[[2.635,-2.623,-1.711,-3.071,2.118,0.278,-2.251,0.598,-0.279,-1.101],
[3.112,1.205,-0.823,-0.694,-0.138,-1.235,2.301,-2.224,0.281,-0.249],
[-0.376,-2.702,4.116,4.209,3.113,-0.517,0.397,0.004,-3.172,-0.806],
[2.020,2.733,-1.694,-4.796,2.111,-3.916,0.691,3.404,-2.172,-1.641],
[0.183,1.607,0.894,-3.923,2.521,-0.185,2.086,-3.582,2.333,0.108],
[-1.432,2.252,-4.616,-3.984,-1.826,3.931,0.651,1.430,0.500,0.016],
[-1.847,-0.896,-1.621,-3.397,-0.882,-3.666,-4.427,-1.001,0.111,-0.003],
[-0.136,0.513,3.467,1.583,-2.437,-1.316,1.243,1.630,-2.332,-0.493],
[-0.032,-1.280,2.628,2.849,-1.922,2.217,-2.463,-1.088,3.406,-1.145]]
|
[[3.112,1.205,-0.823,-0.694,-0.138,-1.235,2.301,-2.224,0.281,-0.249],
[2.635,-2.623,-1.711,-3.071,2.118,0.278,-2.251,0.598,-0.279,-1.101],
[2.020,2.733,-1.694,-4.796,2.111,-3.916,0.691,3.404,-2.172,-1.641],
[0.183,1.607,0.894,-3.923,2.521,-0.185,2.086,-3.582,2.333,0.108],
[-0.032,-1.280,2.628,2.849,-1.922,2.217,-2.463,-1.088,3.406,-1.145],
[-0.136,0.513,3.467,1.583,-2.437,-1.316,1.243,1.630,-2.332,-0.493],
[-0.376,-2.702,4.116,4.209,3.113,-0.517,0.397,0.004,-3.172,-0.806],
[-1.432,2.252,-4.616,-3.984,-1.826,3.931,0.651,1.430,0.500,0.016],
[-1.847,-0.896,-1.621,-3.397,-0.882,-3.666,-4.427,-1.001,0.111,-0.003]]

[[-4.203,3.024,2.744],
[-2.480,1.675,1.317],
[1.459,2.617,-1.153],
[3.986,-3.425,-3.502],
[5.583,-0.922,-0.775]]
|
[[5.583,-0.922,-0.775],
[3.986,-3.425,-3.502],
[1.459,2.617,-1.153],
[-2.480,1.675,1.317],
[-4.203,3.024,2.744]]

[[0.570,0.392,0.422,0.345,0.448,0.424,1.911,-0.109,-0.938],
[0.197,-0.969,-0.339,0.170,0.232,1.240,0.551,1.459,-1.829],
[-0.231,-0.657,0.025,-1.053,-1.017,-0.634,-1.639,-0.543,0.687],
[-0.406,-1.589,-1.556,1.810,1.333,2.810,0.095,4.324,-3.154],
[-0.165,0.611,-0.473,1.512,1.261,0.773,0.905,1.202,-0.454],
[0.530,0.642,0.453,0.293,0.481,0.176,1.840,-0.427,-0.497],
[-0.560,0.391,-0.779,1.559,1.085,0.626,-0.227,1.501,-0.011],
[-0.588,-1.949,-0.690,-1.457,-1.306,-0.002,-3.074,0.727,0.068],
[-0.467,0.648,0.061,-0.259,-0.387,-1.248,-1.418,-1.143,2.020],
[0.441,-0.416,0.643,-1.477,-1.031,-0.607,-0.026,-1.340,0.119]]
|
[[0.570,0.392,0.422,0.345,0.448,0.424,1.911,-0.109,-0.938],
[0.530,0.642,0.453,0.293,0.481,0.176,1.840,-0.427,-0.497],
[0.441,-0.416,0.643,-1.477,-1.031,-0.607,-0.026,-1.340,0.119],
[0.197,-0.969,-0.339,0.170,0.232,1.240,0.551,1.459,-1.829],
[-0.165,0.611,-0.473,1.512,1.261,0.773,0.905,1.202,-0.454],
[-0.231,-0.657,0.025,-1.053,-1.017,-0.634,-1.639,-0.543,0.687],
[-0.406,-1.589,-1.556,1.810,1.333,2.810,0.095,4.324,-3.154],
[-0.467,0.648,0.061,-0.259,-0.387,-1.248,-1.418,-1.143,2.020],
[-0.560,0.391,-0.779,1.559,1.085,0.626,-0.227,1.501,-0.011],
[-0.588,-1.949,-0.690,-1.457,-1.306,-0.002,-3.074,0.727,0.068]]

[[-5.341,-1.819,1.607],
[-3.259,-0.970,-1.418],
[2.644,-0.347,-0.775],
[-0.613,1.611,2.425],
[2.249,-2.504,1.175]]
|
[[2.644,-0.347,-0.775],
[2.249,-2.504,1.175],
[-0.613,1.611,2.425],
[-3.259,-0.970,-1.418],
[-5.341,-1.819,1.607]]

[[1.552,-3.469],
[2.632,-3.574],
[-2.465,4.233],
[-4.133,-2.709],
[-2.201,4.080],
[-2.484,4.742],
[-3.047,-2.328],
[3.671,1.972]]
|
[[3.671,1.972],
[2.632,-3.574],
[1.552,-3.469],
[-2.201,4.080],
[-2.465,4.233],
[-2.484,4.742],
[-3.047,-2.328],
[-4.133,-2.709]]

[[0.814,0.436,1.360,1.773,-1.714],
[1.564,4.272,1.379,2.072,-4.027],
[0.988,-1.028,2.209,1.463,5.207],
[-0.242,0.474,0.900,2.806,-3.371],
[-1.187,-3.273,-1.830,-1.906,4.400],
[-1.402,0.278,2.785,2.177,0.697],
[0.544,-0.144,1.606,-2.550,2.766]]
|
[[1.564,4.272,1.379,2.072,-4.027],
[0.988,-1.028,2.209,1.463,5.207],
[0.814,0.436,1.360,1.773,-1.714],
[0.544,-0.144,1.606,-2.550,2.766],
[-0.242,0.474,0.900,2.806,-3.371],
[-1.187,-3.273,-1.830,-1.906,4.400],
[-1.402,0.278,2.785,2.177,0.697]]

[[-0.411,-0.283,0.338,0.465,-0.583,0.296,0.196,0.587],
[-3.805,-2.198,-0.663,0.596,-1.391,1.905,-0.124,3.940],
[3.299,1.555,4.262,-1.934,2.890,-2.266,-1.933,-1.242],
[-3.290,-2.010,-2.212,0.728,-1.308,1.899,0.454,2.405],
[-1.577,-0.314,-3.848,1.439,-2.175,1.241,1.801,-0.357],
[1.161,0.531,0.430,-0.019,0.327,-0.506,0.100,-1.145],
[-2.999,-1.716,-3.219,1.790,-2.486,2.117,1.601,1.390],
[1.869,1.370,1.604,-0.968,1.200,-1.349,-0.763,-1.009],
[2.506,2.385,-1.093,-0.040,-0.042,-1.352,0.797,-3.181],
[3.947,2.133,3.287,-1.699,2.655,-2.468,-1.367,-2.507]]
|
[[3.947,2.133,3.287,-1.699,2.655,-2.468,-1.367,-2.507],
[3.299,1.555,4.262,-1.934,2.890,-2.266,-1.933,-1.242],
[2.506,2.385,-1.093,-0.040,-0.042,-1.352,0.797,-3.181],
[1.869,1.370,1.604,-0.968,1.200,-1.349,-0.763,-1.009],
[1.161,0.531,0.430,-0.019,0.327,-0.506,0.100,-1.145],
[-0.411,-0.283,0.338,0.465,-0.583,0.296,0.196,0.587],
[-1.577,-0.314,-3.848,1.439,-2.175,1.241,1.801,-0.357],
[-2.999,-1.716,-3.219,1.790,-2.486,2.117,1.601,1.390],
[-3.290,-2.010,-2.212,0.728,-1.308,1.899,0.454,2.405],
[-3.805,-2.198,-0.663,0.596,-1.391,1.905,-0.124,3.940]]

[[3.693,3.347,3.357,4.146,-1.482,3.747,2.058,-0.724,3.325,0.013,1.408,2.541],
[-1.307,-1.585,-1.672,-1.823,-1.901,-1.704,-0.731,-2.228,-1.410,-2.378,-0.668,-1.344],
[-2.830,-2.615,-2.631,-3.209,3.690,-2.912,-1.605,3.014,-2.581,2.266,-1.043,-2.015],
[-3.465,-3.310,-3.306,-3.638,-0.126,-3.475,-2.738,-0.358,-3.311,-0.512,-2.327,-2.957],
[2.565,2.466,2.483,2.840,-3.690,2.655,1.749,-3.170,2.429,-2.525,1.316,2.070],
[1.848,1.668,1.604,1.520,2.340,1.595,2.148,1.987,1.788,1.580,2.050,1.805],
[1.884,1.313,1.245,1.850,-4.196,1.581,0.875,-3.789,1.447,-3.275,0.134,0.774],
[-1.696,-2.159,-2.254,-2.133,-2.105,-2.147,-1.603,-2.230,-1.963,-2.174,-1.771,-2.172]]
|
[[3.693,3.347,3.357,4.146,-1.482,3.747,2.058,-0.724,3.325,0.013,1.408,2.541],
[2.565,2.466,2.483,2.840,-3.690,2.655,1.749,-3.170,2.429,-2.525,1.316,2.070],
[1.884,1.313,1.245,1.850,-4.196,1.581,0.875,-3.789,1.447,-3.275,0.134,0.774],
[1.848,1.668,1.604,1.520,2.340,1.595,2.148,1.987,1.788,1.580,2.050,1.805],
[-1.307,-1.585,-1.672,-1.823,-1.901,-1.704,-0.731,-2.228,-1.410,-2.378,-0.668,-1.344],
[-1.696,-2.159,-2.254,-2.133,-2.105,-2.147,-1.603,-2.230,-1.963,-2.174,-1.771,-2.172],
[-2.830,-2.615,-2.631,-3.209,3.690,-2.912,-1.605,3.014,-2.581,2.266,-1.043,-2.015],
[-3.465,-3.310,-3.306,-3.638,-0.126,-3.475,-2.738,-0.358,-3.311,-0.512,-2.327,-2.957]]

[[1.701,-0.634,-1.707,1.865],
[1.407,-0.575,-1.448,1.619],
[-3.840,-4.625,3.463,3.069],
[1.848,-0.697,-1.809,2.096],
[-4.391,-5.249,3.929,3.235]]
|
[[1.848,-0.697,-1.809,2.096],
[1.701,-0.634,-1.707,1.865],
[1.407,-0.575,-1.448,1.619],
[-3.840,-4.625,3.463,3.069],
[-4.391,-5.249,3.929,3.235]]
